In the rows, zero is written as 128.
Each run below is a few steps of one of 7 hidden systems, one row a step.
path 1, Q521, 10 rows:
[[109  83 156 105 138 164 127 110 117 120 129  80 159 146 166 140 200 114]
 [182  94 133 155 126 186 139 120 103 128 145 164  98 113 117 118  73 100]
 [153 157 112  88 133  85 139 125 151 100 117 148 108 132 139  98 198  75]
 [168 104 145 145 126 121 152 138 125 181 192  74 186 140 141 139 126 128]
 [113 139 113 157  78 150 144 100 154 116 154 181 104  57 106 121 141 144]
 [120 106 173 119 157 112 129  96 177  69 119  89 141 132 155 154 172  99]
 [186 109 164 160 120 183  92 138 123 148 165 119  99 143 135  86 100 138]
 [125 180  80 100 132 100 107  72 168 121 143 161  97 117 125 114 127  80]
 [152 140 188 144 129  66 156 158 161 140 157  87 164 158 130 144 117 142]
 [ 99 131 105 172  97 159  77 118 153 154 148 138 123  78 122 100 138 186]]
path 2, Q503, 10 rows:
[[155 136  68 108 194  92 120 133 143 125 117 127 117 119 137 106  95  75]
 [147 154 168 132  92  81 147 138 127 135 155  77 157 161 136 143 182 158]
 [ 97 102 100 163 124 164 115 116 157 178 166 153 151  73 118 119  86 141]
 [114 163 152 126 126  96 158 100 172  60  87 147  72 128 114 150 124 115]
 [125  83 186 118 135 166  58 145 112 118 134 124 167 154 158 110 159 129]
 [161 166  67 122 154 122 115 124 124 158 132 119  76 143 125  87  74 112]
 [117 143 138 123 112  51 135 128 129 134 123 116 191 157 122 176 163 123]
 [ 88 105 135 155 139 167 148 159 162 160 156 107 128  85 136  99  97 182]
 [113 161 111 150  95 127 102  71 136  94  82 171  76 130  98 156 128 124]
 [108  91 186  83 171 136 114 159 106  92 122 127 167 152 160 131 109 108]]
path 3, Q503:
[[ 96 104 132 109 160 162 120 125 123 160 187  76 164 127 161 121  85 140]
 [138 170 110 160  93  97 147 132 153 158  86 171  79 152  85 122 121 129]
 [ 81  97 141 120 160 109  96 123 129  78 122 105 190  98 152 163 141 143]
 [127 150 150 125 105 182 149 140 123 158 135 124  59 164 125  86  95 149]
 [125 116  82 139 141  84  74 113 112 121  73 167 166 132 113 161 142  94]
 [109 139 162  94 152 127 186 168 115 115 155  64 125 136 155 112 109 167]
 [124 124  87 174  76 153  96 105 122 190 100 165 122 139  97 130 163 132]
 [109 119 125 113 178  99 166 132 116  64 118 122 139  87 133 163  70 125]
 [116 130 169 113  82 170 139 147 120 148 112 130  99 172 139  94 202 143]
 [160  93  62 163 166 137  91 108  95 134 114 132 146 100 119 145  78 107]]
path 4, Q696 (10 x 18):
[[ 95 146 145 146 107  70 133 104 136 111  91 129 157 153 106 200 132 136]
 [ 71 125 112 121 157 155 109 163 111 129 102  92 111 121 145 102 104 193]
 [100 150  76 146  89 145 130  54 130 147  96 153  93 136 102 162 147 112]
 [123 126 131 121 160  98 118 165  73 112  78 121 143 173 123 156  69 140]
 [100 137  65 121 108 143 142 142 106 182 101 120 116 128 127  93 189 156]
 [131 112 105 150 114 124 154  87  74 125 129 115 162 126 112 207  94 120]
 [ 84 125 133  80 151 141 199 186  99 128  93 133 106 141 138 101 122 140]
 [149  82  97 154 112 172 122  85  98 141  96 119 134 133 129 149 200 101]
 [174 135 122 111 136 132 164 151  53 116 148 134 114 141 125 127  56 120]
 [120 104 120  96 125 121 168 154 131 169 111 153 160 146 136 105 205  84]]
path 5, Q521:
[[155 176 121 128 142  59 141 126 166 100 126  75 105 132 137 120 161 138]
 [107 128 163 145  92 143  81 119 131 173 189 116 176 141 131 131 111 164]
 [ 84 142 109 152 143 130 141  96 189  98 105 152  79  78 108 134  83 139]
 [142 141 181 130 134 100  74 133 130  89  94  90 125 187 144 136 160 142]
 [114 135 103 124 148 162  83 137 122 177 162 125 118 135 136  87  52 143]
 [107 188  98 129 111  71 151 100 146 120  84 153  91 150  96 158 115 118]
 [108 113 158 135 148  85  94 190 122 128 121  99 192 137 142 130 132 177]
 [ 74 132  88 141 112 191 132 103 107 152 111 123  83 114 120 126 101 171]
 [112 129 146 110 144  92 107 117 111  71  66 165 132 159 120 170 113  95]
 [141 113 129 117 166 136 134 208 105 160 108  99 123 159 143  75 121 151]]
path 6, Q990 (10 x 18):
[[145 116  88 128 101 112 204 134  83 133 118 165 148  98 110 153 151 107]
 [108 112 136 115 112 131 199 150 112  86 111 128 131  87 139 129 202 150]
 [142  77 107 159 112 190 153  98 116 120 125 121 122  82 135 134 188 121]
 [183 104 132 117 127 155 153 124 111  80 148 162 111  86 140 103 155  84]
 [160 104 117 107 145 125 147 144 148 135 143 116 140 114 155  83 212  89]
 [178 119 108 151 116 116 164 116 142 144 198 100 156  80 134 123 153 119]
 [119 123 157 110 139 113 161 100 178  78 185 116 149  75 152 132 150 106]
 [160  86 162 157 160 147 121 107 189 111 150  74 129 113 154 121 156 112]
 [181 130 141 141 138 143  70 101 160 112 197 118 115 101 147  88 113 114]
 [143 137 139  96 172  95 105 113 184 140 172 111 147 148 152 107 115  68]]
path 7, Q786 (10 x 18):
[[117 139  91  74 142 142  86  98  93 102 115 172 112 136 139 111 131  76]
 [156 124 145 127 119 109 192 151  69 137  97  99 142 185 121 170 132 127]
 [126 137  79 134 103 135 130 167  85 138 142 160 128  66 118  87 137 174]
 [ 72 140 115  88 125 134 193  66 139 104 140 113 117 110 137 164 146 104]
 [142  76 192 147 126 187 163 175 111 123 131 136 124 125 133 114 105 143]
 [149 104  74 111 148 156  90 104 112 110 107 146 114 107 145  97 181  80]
 [180 142 165 110 107 109 190 127  94 132 162  84 139 177 139 146 147 108]
 [127 110 111 150  99 124 143 179 135 164 133 173 156  79 117  89 172 152]
 [110 143 112 120 138 131 167  70 179  91 146  82  95  90 145 135 164 120]
 [140  87 216 135 118 172 126 145 145 142 177 130 153 143 144 118 115 122]]
path 8, Q786:
[[ 94 116 182 144 131 146 105 167 149 142 136 156 136 132 122 114  59 161]
 [111 123  82 137 162 130  63  88 139 103  57 143 100 137 125 135 127 101]
 [163 155 156 114 131  97 116 142  71 119 145  91 137 189 132 148  71 140]
 [ 89 141  78 133 106 104 110 158 103 174  92 189 148 122 100 121 126 143]
 [ 96 166 102 131 133 102 170  97 123  76 110  88  92 101 122 167 101 166]
 [ 72 106 163 107 123 177 115 147  95 137 152 151 152 126 138 123  78 152]
 [130 107  85 135 150 155 134 100 113 115  54 163  86 137 113 143 119  81]
 [168 140 151  99 128 115 131 161  42  79 141  98 135 151 146 128 125 150]
 [ 97 121  65 115 105 137 159 137  90 198 125 159 156 121 115 124 146 120]
 [128 148 132 136 104 125 206 112 125  66 123 127  80  83 117 146 132 150]]
path 9, Q770, 10 rows:
[[153 142 162 139 127  75  91 151  86  83 115 142 156 150 118 164  79 147]
 [ 66 155 117  99 145 122 108 152 154 169 118  93 121 158 145  89 137 167]
 [123 125 115 172 103 150 120  78 100 140  87 133 108 159  96 187  89 128]
 [ 81 159 142  80 149  81 124 172 101  71 112 143 144 125 138 126  99 157]
 [ 94 111 117 140 128 159 138 137 135 176  62  99  99 178 130 120 172 142]
 [144 135  91 129 116 137 118 115  40 101 110 157 121 124 111 158  78 134]
 [ 67 154 132  66 134  85 177 167 133 130 103 138 140 148 137 114 169 128]
 [135  85 100 187 109 176 155 139  92 155  78 118 115 119 112 144 144 161]
 [104 159  89  75 124 125 141 111  86  73 135 171 110  87 132 120 119 115]
 [116  90 154 116 134 129 201 161 139 146  88 120 147 155 138 130 197 101]]
path 10, Q696 (10 x 18):
[[138 100 114 136 170 100  59 122 155 107  89 165 155 125 130 129 136  73]
 [175 179 139 143 111  94 126 151 124 131 154  77  99 152 133  97 131 175]
 [ 69 117 122 130 110 128  98 108 155 165 168 171 190  97 121 141 117 124]
 [122 140 135 141 168  90 176 127 175  77  99  80  94 107 129 147 111 144]
 [ 86 128 175 119  83 181  72 114 116 122 122 151 114 156 136 113 160 154]
 [146 132  59 152 177 116  93  96 149 138 107 130 103 117 117 128  68  92]
 [129 177 160 122  80  70 133 165 108 127 107 143 132 175 113 133 158 160]
 [ 85  96  76 140 162 142  92 122 130 164 143  89 180  93 147 130 120 153]
 [108 166 133 141  92 122 209  96 141 106 118 133  75 118  99 160 110 143]
 [ 82  90 152 100 156 152  78 138 102 104  78 145 154 159 148 138 137 116]]
path 11, Q990:
[[154 171 130 111 110  82 181 159 103  95 143  90 115 123 137 115 172 167]
 [ 71  86 125 138 106 169 133  91 144 155 157 127 179  92 135 152 164 131]
 [176 115 142 156 150 134 172 112 145  63 113 133  80  99 119 142  93 102]
 [139 120 153 102 126 146  63 142 122 102 131 123 133 140 163  79 210 128]
 [162 108  77 143 147 146 151 115 137 201 169 119 138 120 124 115  93  89]
 [143 174 158 110 109  49 149 133 156  76 155 148 140 115 123 137 146 118]
 [ 84  88 137 133 164 145 132 132 154 141 135  53 166 116 160 135 149 157]
 [164 137 148 176  96 162 116  72 154 111 163 141  80 111 111 137  87 121]
 [123 116 150  85 182 110  66 146 137  83 112 146 147 140 158 101 126  91]
 [162 142 121 147 130 125 138 142 149 205 143  79 109 180 130  96 128 132]]
path 12, Q770, 10 rows:
[[ 76 143 129  93 150 101 200 112 168 155 155  77 147 138 141 150 121 118]
 [133  99 167 193  98 165 119 143 138 112  95 173 104 108 101 133 113 160]
 [114 142  85  87 181 108  79 103 126  72 125 101 128 105 160 114 142 112]
 [153 115 189 117 108 159 168 140 117 165 125 119 113 208 131 128 138  96]
 [147 129  73 159 128  91  75 158 102 147 121 168 166  91 108 118 100 147]
 [ 90 177 123  99 112 107 183  86 152 126 157  73 105 134 139 141 154 144]
 [102  67 172 165 118 177 128 137 128 128 110 173 152 113 113 153  98 132]
 [145 158  90 108 177  88 102 137 145  69  94 119  85 108 143  93 136 122]
 [141 109 169 112  94 169 127 113  89 160 142 101 144 192 146 137 180 115]
 [141 129  80 141 151 101 131 160 117 165 131 175 146 106 105 118  50 117]]
path 13, Q399, 10 rows:
[[184 151 154 139 149  74 130 173 151  93 137 152 109 120 118 103  76 123]
 [133 124 133 148 125 117  89 108 190 144 113  92 129 145 142 109 216 124]
 [134 127 181 173 125 129 140 116 155 119 148 103 122 133 115 166  49 157]
 [100 150 147 115 125 116  91 132 188  82  98 184  90 109 126  85 159 124]
 [143 109 130 154 159 157  70 103 118 137  93  68 109 182 141 138 113 134]
 [121 176 134 146 105  91 105 160 143 150 130 176 112 136  99 105  72 161]
 [ 77 138 101 110 171  92 107 110 173 119  76  91 131 143 143 138 166 122]
 [110 134 165 158 104 149 142 161  98 125 119  95 110 138 120 134  95 210]
 [ 47 150  87 106 123 135  87  93 159 129 117 181 117  97 120 120 119 128]
 [120 132 127  99 160 134 138 141  69 108  72  91 103 191 140 142 112 128]]
path 14, Q399, 10 rows:
[[176 142 179 124  80 142  95 129 110  92 134 144  99 154 138  98 196 129]
 [140  90 124 155 169 149  90 107 171 182 152 121 153 138 131 129  73  87]
 [178 172 142 139 117  63 158 146 145  85  98 145  85 138 107 124 136 122]
 [111 100 161 145 139 132  65 126 169 141 147  84 173 129 156 118 176 150]
 [125 148 144 159 121 144 175 103 166 124 127 133  62 124 102 139  58 136]
 [111 130 155 118 128 105  46 128 137  74  85 170 138 139 135 121 173 121]
 [144 125 114 143 168 159 109 134 134 169 130  69  91 160 140  96  78 146]
 [110 169 122 155  81  73 115 127 144 142  95 184 130 143  87 151 131 140]
 [ 83 125 131  98 192 107 114 137 152  96 123  63 143 122 164 124 122 150]
 [105 137 138 162  76 174 153 136 112 152  97 145  77 137 104 120 134 180]]

Name the system that made each run.
path 15, 2 rows:
[[141 107 196 163  98 123 107 146 133  99  81 122 138 160 128 145 193 147]
 [129 121  75 115 176 157  87 133  93 147 148 101 122 119 149  92  71 137]]

Q770
path 16 (2 x 18):
[[185  95 126 183 141 151  87 165 124 168 144 121 133 124 125  94  82 146]
 [ 98 196  80  90 103 105 134  78 134 102 138 144  87 111 126 120 150 123]]

Q521
path 17, 2 rows:
[[117 127  84  97 173 111  58 107 130 150 157 122 169 131 150 116 108  89]
 [143 168 153 139 126  75 179 152 161 161 133  88 113 174 117 133 106 143]]

Q503
path 18 (2 x 18):
[[183 130 152 164 115  89 159  98 169 117 155  83 140 129 125 158 161 111]
 [126 107 167 140 123 169  93 135 149 127 200 139 147  86 146  94  93 149]]

Q770
path 19 (2 x 18):
[[151 159 115  93 138  97 134 111 113 109 107  78 105 178 149 125 191 104]
 [120  87 166 172 111 141 134 171 129 180 155 123 183 121 120 137 100 169]]

Q399
path 20 (2 x 18):
[[137  95 100 186 117 104 107 114 108 127 118 119 190  94 113 184 140 147]
 [110 177 119  86 150 120 160 140 157 132 158 127  75 124 136  78  75 130]]

Q786
path 21 (2 x 18):
[[ 76 111 130  86 140 151  96 111 118 105 136 194 150 105 136 128  96  96]
 [174 123  86 111 159 145 146 148  76 131  84 111  84 162 137 100 139 104]]

Q399
path 22 (2 x 18):
[[184 105 150 166 128 141 132 122  96 123  79 140 105 181 106 162  94  96]
 [107 150 120  99 121 123  91 189 102 119 112 169 116 119 132  62 146 166]]

Q990
path 23 (2 x 18):
[[146  86 110 131 133 159  76 108 107 106  90 183 132 121 130 124 168  75]
 [187 138 137  93 164 116 167 153  93  94 153  79 111 144 157 108 116 110]]

Q503
path 24 (2 x 18):
[[118 120 102 136 151  91  61 132 176 167 110 124 170 142 137 111 176 107]
 [145 162 131 177 102 102 137 123 132 120 167  89 124  99 115 147  87 196]]

Q696
path 25 (2 x 18):
[[147 117 127 146 106 175 113  79  63 124 134 125 115 152 119 171  77 122]
 [117 137  96  86 156 107 162 178 112 149  80 174 112 150 123  95 115  95]]

Q696
path 26, 2 rows:
[[110 159 122  87 124  93 204 142  75 131 137  94 146 155 129 159 114 143]
 [ 81  64 125 137 130 185 169 144 115 165  98 130 153 121 133 136 156 131]]

Q696
path 27 (2 x 18):
[[101  85 166 121 119 143 131 123 169 130 144 191 172 104 129 132 152  83]
 [175 127 141 147 163 143 123 126 170  79 117  97  61 113 143  91 128 127]]

Q503
path 28 (2 x 18):
[[140 104 112 123 142 154 124 107  96 181 170  52 167 155 155 139 135 126]
 [130 139 134 143  83 141 159 119 124 115 139 211 102  91  94 134  87 121]]

Q521
path 29:
[[178  86 131 175 123 155 145 170 102 135 148 159 137  83 112 115  83 143]
 [104 149 100  88 117 129 148  92 141  97 110 134  98 114 141 115 219 104]]

Q521
path 30:
[[158 132 181 122  95  93 126 187  73  86 128 148 159 140 127 129 150 160]
 [ 87 123  38 123 151 125 151 124 133 185 118 108 140  99 129 115 142 131]]

Q786
path 31, 2 rows:
[[129  52 130 130 177 150 141 136 125 117  96 102 166 118 154 137 174  95]
 [188 136 141 137  91 174 164 125  85 110 156 124  70 126 128 103 126 137]]

Q696
path 32, 2 rows:
[[167 118 113 133  93 139 105 115  72 130 130 202 141 129 107 143 109  90]
 [162 133 111  92 176  73 168 179 117 134 125  93 148 148 149 105 139 104]]

Q696
path 33:
[[ 93 193  79 127  86  88 157 125 125 161 127 144 111 118 100 127 129 163]
 [ 60 101 134 140 116 144 177 107 122 109 110 115 154  94 124 188 136 161]]

Q770
path 34:
[[ 56 146  74 123 115 114 186 120 123 137  86 133 118 102 110 150 148 156]
 [100  80 163 153 112 174 160 132  89  99  86 126 131 126 123 173 130 155]]

Q503
path 35 (2 x 18):
[[138 114 153 130 142 155 108  89 128 128 201  65 149 128 156 146  88 132]
 [128 131 180 139 141 127 102 116 214 118 145 164 105 129 124 106  91  97]]

Q990
path 36, 2 rows:
[[119 114 181 118 114 102 171 168  83  85 136 145 179 115 126 166 112 151]
 [ 96  99 109  98 165 181 156 123 152 138 130  92 105 112 162  88 166 115]]

Q696
path 37 (2 x 18):
[[174 140 199 118 105 115 194 143 111 122 173 104 131 165 130 142 109 121]
 [124  81 129 156 135 137 118 133 187 126 127 173 152  68 127 108 170 106]]

Q399
